Q:
-15   -1   30   41   15  -16   16  -16   -9   38   36   -3   36  -21
-26   -4    6    7    5  -41    1  -37   -7   15   29  -36   14  -32
 14  -36    1  -10  -37    8   -1    8  -28   -5   -8    8  -29    6
-13    5  -21  -38    0  -33  -10  -31    1  -31    2  -35  -28  -13
 -6   -8  -30  -37  -26    0  -26   -4    4  -31  -39   -8  -34    4
A: -13

Q:
 25   19   13    9   42   16   16   28   15   43   11    1   14   29
-13  -21  -28  -41  -14  -12   -4  -27  -36  -15   -5  -35   -7  -13
 -3   10   -5   19   27   12   -1   36   35   11    3   10   -6   10
-25   -7  -10    0  -29    2  -11  -13   -2  -28   -6   10  -15   -9
-27  -25  -26  -27  -14  -24   -4  -44  -35    7  -18  -30   -6  -13
-40   -3  -24  -25  -48  -10   -8  -22  -35  -43   -5  -25  -13  -26
-39  -14  -25  -21  -21  -36   -5  -34  -30  -11  -19  -27  -13  -25
 38   -1   23   19   53    9   17   19   36   51    4   11   18   24
 48   26   39   34   38   18   16   32   32   42   15   25   27   25
A: 24

Q:
-19   37  -11   14  -10    2  -24  -21  -28    9  -29    9   33   -8  -17  -25
 25   22  -22  -15   -6  -26   27   18   12  -40   31   15  -20  -25   -7    6
 20  -35  -20  -28   10  -33  -34   38  -12  -35    1  -37   30  -36   23  -11
 28  -32   30   -3  -38    7  -11  -34  -37   31  -10   24   -4  -37  -27    9
-40   -1  -23    4  -40  -34   25  -23   12   -3   35  -11   35    8   12   -6
 -4   34  -17  -26    9   -7   10  -15  -19    5  -34    9   -1  -31  -26   -7
 27   -8   28   32    6  -22    3    4   22    6  -28   -2    6   39  -22    1
-20   13    4  -34  -34    7   26   31   13   20  -39  -34   11    8   33  -34
-29  -16   -1   -1   30    8   -4    6  -18   36  -24    3  -13   11  -19  -21
 -2  -12  -39  -24  -23    0   22   12  -19   -2   19   26  -22    2  -19  -18
-31   32   31   12   12  -24  -36  -38   25   28   35    9   12  -12  -32    1
A: -18

Q:
 10   -7    1  -52  -16    8  -24   11   -2  -16   -8   13  -17   -8   13  -19
  3   -6    1  -45  -15    7  -21   18    5  -14  -11    8  -15  -12   12  -11
  2   -5    0  -41  -14    6  -19   18    5  -13  -10    6  -13  -12   11  -10
  4   -7    1  -49  -15    7  -23   17    3  -15  -11   10  -16  -11   13  -13
  7   -7    1  -52  -16    7  -24   14    1  -16  -10   11  -17  -10   13  -16
  2   -5    0  -39  -13    6  -18   18    5  -12   -9    6  -13  -11   11   -9
  2   -6    1  -43  -14    6  -20   18    5  -14  -10    7  -14  -12   12  -10
  4   -6    1  -47  -15    7  -22   17    4  -15  -11    9  -15  -12   12  -12
  6   -7    1  -51  -16    7  -24   16    2  -16  -11   10  -16  -11   13  -14
  8   -7    1  -52  -16    8  -24   13    0  -16   -9   12  -17   -9   13  -17
A: -14

Q:
  1    0    0    0    1   10   36    5    0   21    5   -9    6   12
 -1    1   22   26    2    0    0    0    0   11   10    1    0   11
  0   12   38    4    1    0    0    0    1    9  -12   20   -6    0
  0    0    0    1    0    1    0    2   24   -2  -22    0   12   17
  0    0    1    1    1    0    0    8   40  -26  -10  -20  -12   18
  2   29   24    2    0    1    0    0    1   17    6    8   -1   -3
  0    1    1    1    0    1    1   22   28   21   -3  -11    4    0
 -1    1    1    6   39    8    0    0    0    6   -9   22   -4   14
  0    0   11   40    5    1    0    0    0   -1    2    5   11   22
  0    0    0    1   11   37    3    0    0  -22   -2  -16    5   -9
 -1    0    0    1    1    0    1   31   22   -4    4   -2  -30   -9
A: -9

Q:
 29  -29   29   25   12  -32
 20   -3   29   23   -1   10
-41   34  -41  -35  -20   40
 19   -4   31   24    0    7
-20   11  -31  -17  -12   19
 23   -2   33   26    1    8
-44   32  -48  -39  -23   41
-40   29  -38  -34  -22   40
 32  -15   44   27   13  -16
A: 40
---
[-30 -29  19 -47 -24]
-29

[ 53  48 -16 -12  46  33]
-16

[[  7 -15  14  -4 -20]
 [-32 -33  30  24  37]
 [-39 -31  42 -25  49]]
-31

[[-15  26  27  24  19]
 [  5   7 -51 -29 -15]]
7

[[-14   7  14 -13 -18 -28  19]
 [ 14  40 -14 -34 -25  -2 -10]]
-34

[[-10 -33  -6   1 -31 -10]
 [ 52  20   5   1 -39 -33]
 [ -3  28  -8   2  -9   1]]
-8

[[ 35  48  33  39  48]
 [-20  35  23 -34 -25]
 [ 31  48  27  31  24]]
48

[ 45 -24  17  -1]
45

[-17  50  35  41  -7  -3]
35

[[ -4 -13 -31  29 -26  28]
 [ 43  -4 -17  -2 -17  36]]
-17
---
[[ 38 -13 -40 -11]
 [ 14  27 -25 -35]] result: -35

[[ -3 -41   7   6]
 [ 30 -12 -18  15]
 [-21  44   0  -1]] result: 15

[[ 21   4  -9 -18   0   0]
 [ -1  -1 -13   8   4  -9]
 [ 41  -3 -16  10 -11   3]] result: -9

[[ 36  17 -11  19   2]
 [ 19 -22   4  44  -6]] result: -6

[[-11 -15  -2  -1  44  25   1]
 [  4  22   2  14   4   4  -4]] result: -4

[[32 47 -3 14 22]
 [26 15 -3  6 17]] result: 17

[[ -2  50  23 -14]
 [ 31 -27 -51  16]] result: 16

[[ 40  23 -41 -43 -13]
 [-43 -11  25  52  19]
 [ 26  22 -24  35  28]] result: 19
